0: [ 0.76 -0.01 -0.76  1.47  1.53 -0.75 -0.35  0.72]
1: [-1.49 -0.01 -0.39 -1.53 -1.47 -0.37  0.03 -1.16]
2: [2.26 0.74 0.36 2.97 2.65 0.37 0.78 2.59]
3: [-1.11  0.37 -0.01 -1.53 -1.1   0.    0.4  -1.53]
4: [ 0.76 -1.13 -0.39 -0.03  0.03 -0.37 -0.72  0.34]
5: [-2.61  0.37 -1.13 -1.15 -1.1  -0.75  0.03 -2.28]
6: [0.39 0.37 0.36 0.35 0.78 0.75 0.03 1.09]
7: [ 0.76 -0.38 -0.39  1.47  1.15 -0.75 -0.35  0.34]
8: [-0.36 -0.01 -0.01 -0.78 -0.35  0.    0.03 -0.41]
9: [ 1.13  0.37 -0.76  1.84  1.15 -0.37 -0.35  1.46]

[-0.36  0.37  0.74 -0.78 -1.1   1.12  0.03 -0.41] 8 3 1
[-0.36 -0.01 -0.39 -0.78 -0.72  0.   -0.35 -0.03] 8 1 4
[-0.36  0.37  0.36 -0.03 -0.72  0.37  0.03 -0.03] 8 6 3
[-0.74  0.74 -0.39  0.72  0.03  0.    0.4  -0.03] 8 6 7
[ 1.51 -1.88 -0.01 -0.03  1.53 -0.75 -0.72  0.72] 4 7 0
[ 0.76 -1.13  0.36 -0.4   0.4  -0.37 -0.35 -0.03] 4 8 7
[ 2.63  0.74 -0.01  3.34  3.02  0.37  0.4   2.96] 2 9 0
[-0.36  1.12 -0.01  1.1   0.03  0.75  0.4   0.72] 6 8 9
[ 3.38  0.37  4.48 -1.15  0.4   3.    2.28  1.09] 6 8 2
[-0.36 -0.01 -0.01 -0.78 -0.35  0.    0.03 -0.78] 8 3 1
[-0.74 -0.38 -0.01 -0.78 -0.72  0.   -0.35 -0.41] 8 1 3
[-0.74 -0.01 -0.01 -0.78 -0.72  0.   -0.35 -0.41] 8 1 3
[-0.36  0.37  0.74 -0.4  -1.1   0.75  0.03 -0.03] 8 3 6
[ 0.01  1.49 -0.01  1.47  0.4   0.75  0.78  0.72] 6 9 0
[ 0.39  0.37  0.74 -0.03 -0.35  0.75  0.4   0.72] 6 8 4
[-1.11  1.49 -0.39  0.72 -0.72  0.37  0.4  -0.41] 8 3 6
[ 1.51  0.37 -0.01  1.84  1.53  0.    0.03  1.46] 9 0 7
[-1.11  0.74 -0.76  0.35 -0.35  0.    0.03 -0.41] 8 3 1
[-0.36 -0.01  0.74 -0.4  -0.72  0.37 -0.35 -0.03] 8 6 4
